In the data rows, 128 means zero.
Here are some points:
111 134 124 148 137 85 125 114 176
162 99 120 52 142 202 103 145 76
137 92 139 55 131 192 106 158 74
124 143 144 201 132 91 153 117 128
95 67 117 95 145 127 88 124 156
103 145 131 177 89 100 115 102 102
81 171 157 174 113 118 140 130 151
92 83 84 128 133 111 76 116 156
161 88 132 55 124 158 104 125 161
177 163 66 178 166 104 87 111 134
124 145 129 211 121 101 148 116 162
107 107 100 149 144 102 108 113 195
166 74 101 52 147 177 101 139 107
96 65 115 81 170 139 103 146 108
133 154 107 57 115 125 116 141 134
151 73 76 68 155 150 83 124 122
90 130 168 142 90 121 135 123 86
176 167 130 127 100 120 148 118 185
108 127 160 139 99 94 153 155 131
167 79 88 52 140 165 114 147 111
53 148 142 129 117 128 144 141 128
90 109 159 67 156 163 105 156 94
183 96 119 63 165 178 114 153 70
92 159 122 180 112 102 116 107 161
172 65 99 62 156 185 87 142 111
198 133 78 94 148 107 135 129 134
112 186 141 209 120 124 144 126 157
126 50 117 75 149 144 102 130 105
116 186 137 181 114 120 160 118 162
189 103 136 67 120 162 110 125 178
169 64 100 64 150 185 98 148 89
84 111 160 173 123 106 150 113 129
87 101 182 197 165 129 107 119 108
163 134 74 93 114 111 124 105 90
10 more points follow, each with its number after it:
104 123 110 118 119 91 114 122 171 0
131 147 161 205 120 118 179 121 130 1
126 82 112 133 179 95 89 106 143 2
119 200 147 185 111 124 155 123 131 3
129 80 105 59 121 153 84 126 104 4
79 100 110 100 131 116 90 118 153 5
183 88 94 61 165 187 79 141 106 6
158 91 113 81 175 136 62 138 87 7
73 83 128 115 140 129 91 117 169 8
108 186 164 153 111 119 154 120 111 9
Which of these numbered points is nearest to each point below, ignoring the 3 directions in which the first points spread most? Its number follows each.
109 50 123 146 175 244 86 183 110 > 6
141 136 102 152 199 112 72 122 182 > 6
180 120 128 94 111 148 124 123 208 > 8
138 43 138 104 103 178 140 184 87 > 1
185 97 105 64 169 144 105 139 90 > 2
179 74 109 69 144 203 99 149 73 > 6
109 158 146 202 103 99 126 124 113 > 6
199 155 94 61 117 186 135 162 108 > 3
152 156 111 183 161 83 126 110 154 > 2
99 75 176 148 102 162 152 186 84 > 1
171 81 141 115 105 134 172 173 78 > 1
104 177 129 194 122 109 141 123 165 > 3
156 108 142 102 148 106 162 122 82 > 2
95 175 163 188 113 124 158 128 123 > 3
182 161 121 168 121 102 123 151 57 > 7
138 108 131 63 119 118 127 129 148 > 0
85 115 164 113 110 116 145 136 100 > 0
109 167 116 160 88 98 127 105 123 > 4
184 170 105 173 128 110 186 143 123 > 1
136 116 110 194 151 87 134 108 167 > 1
163 143 144 102 124 131 170 142 60 > 2
113 85 154 94 113 188 189 154 97 > 1
72 109 146 196 139 140 165 123 167 > 1
136 165 91 148 84 105 140 97 110 > 4
97 82 121 70 148 168 93 106 154 > 8
150 123 86 55 117 126 117 144 137 > 0
74 106 158 118 118 111 120 124 127 > 0
105 144 143 63 113 138 121 127 106 > 5
130 178 142 122 92 125 144 115 174 > 8
112 177 165 113 111 131 151 123 90 > 9
142 126 128 190 109 79 104 126 93 > 7
134 96 132 87 135 106 91 140 79 > 7
161 104 71 147 157 93 135 121 175 > 1
97 122 162 154 99 133 192 134 129 > 1
130 56 109 66 147 179 81 128 143 > 8
111 151 148 180 84 122 142 85 126 > 4
209 129 69 110 152 117 146 135 147 > 1
104 117 120 184 108 94 114 102 163 > 4
223 180 85 143 171 141 148 145 110 > 6
122 63 115 86 121 125 101 107 110 > 4
137 76 108 53 150 192 81 139 107 > 3
84 121 158 165 140 94 98 173 134 > 7
121 84 100 79 157 140 73 120 168 > 8
108 99 155 227 164 117 115 119 139 > 1
91 144 139 67 121 145 96 129 152 > 5
117 116 107 151 115 111 124 118 210 > 8
115 184 134 189 112 111 147 126 163 > 3
152 91 108 49 125 169 101 132 87 > 4
95 137 135 97 108 106 119 115 147 > 5
113 141 128 138 119 81 140 113 146 > 0
